In the data rows, the value 128 means zero.
Some points, one per row:
[113 138 118 122 139 112 139 116 136 148 145  98]
[114 124 110 132 107 136 118 120  87 129 132 120]
[119 138 140 122 130 137 135 118 143 123 110 125]
[142 101 130 142  79 160  94 130  83 105 124 130]
[139 168 139 111 209  85 163 137 227 157 135 133]
[145 114 128 112 147 129 138 132 200 161 173 138]
[150 121 148 131 125 141 103 145 147 115 126 142]
[142 117 133 123 103 149  97 141 128 114 129 150]
[128 132 127 153 122 132 108 173 132 119 103 153]
[115 143 127 122 156 126 141 107 117 150 132 108]
[116 137 110 127 116  92 149  79 115 130 128  88]
[143 150 126 100 202  56 182  96 246 182 150  96]
[120 151 102 123 127  93 147  86 108 127 137  89]
[106 138 132 127 138 142 140 136  81 129 115 143]
[138 100 143  99 127 164 122 120 146 143 154 148]
[113 112 114 101 102 147 132 104  87 135 161 122]
[139 114 137 125 113 147  99 147 119 124 127 155]
[117 140 134 120 154 114 155 114 128 156 132  97]
[114 152 131 134 153 102 157 110 124 140 132 106]
[120 108 127  98 119 165 142  98  88 135 157 129]
Here are 15 more points, each followed by its number:
[133 149 125 157 142 104 120 162 164 133 115 129] 0
[120 109 126 107 125 163 125 118 110 141 160 144] 1
[112 146 131 128 139 146 130 142  81 117 114 131] 2
[140 118 114 166  72 126  91 137  85  99 101 114] 3
[138 124 135 102 145 137 146 113 132 141 137 112] 4
[110 152 127 121 135 118 151 121 109 132 118 108] 5
[133 112 105 111 113 113 151  74 137 123 150  96] 6
[122  96 118 100  93 150 131  73  57 114 156 113] 7
[ 94 183 110 161 147  77 142 147 116 125  94 107] 8
[148 135 135 137 144 111 129 142 166 154 142 132] 9
[109 169 137 220 107 116  90 205  78  65  42 145] 10
[112 143 136 108 179 116 149 137 159 164 137 131] 11
[121  97 122 100 121 172 128 105  89 133 169 139] 12
[148 127 155 151 112 137  93 166 145 112  96 136] 13
[129 103 129 105 118 164 113 128 102 117 132 154] 14
Which of these numbered points is nearest to each point below, ignoring the direction in which the first points spread most? Its number follows each.
[144 109 139  95 139 139 130 125 162 130 146 139] > 14
[140 137 123 105 170  96 172  94 196 152 142  84] > 4
[126  97 125  92 113 155 141  94  91 124 169 122] > 12
[129 140 135 170 124 138 105 179 124  96  96 154] > 0
[148 130 155 149 114 147  87 158 141 119 101 153] > 13
[118 139 124 129 140  94 146  97 134 144 124 107] > 5
[131 135 125 184 111 123  96 178 130  87  87 146] > 0
[156 133 135 137 164  91 131 158 220 140 113 144] > 13
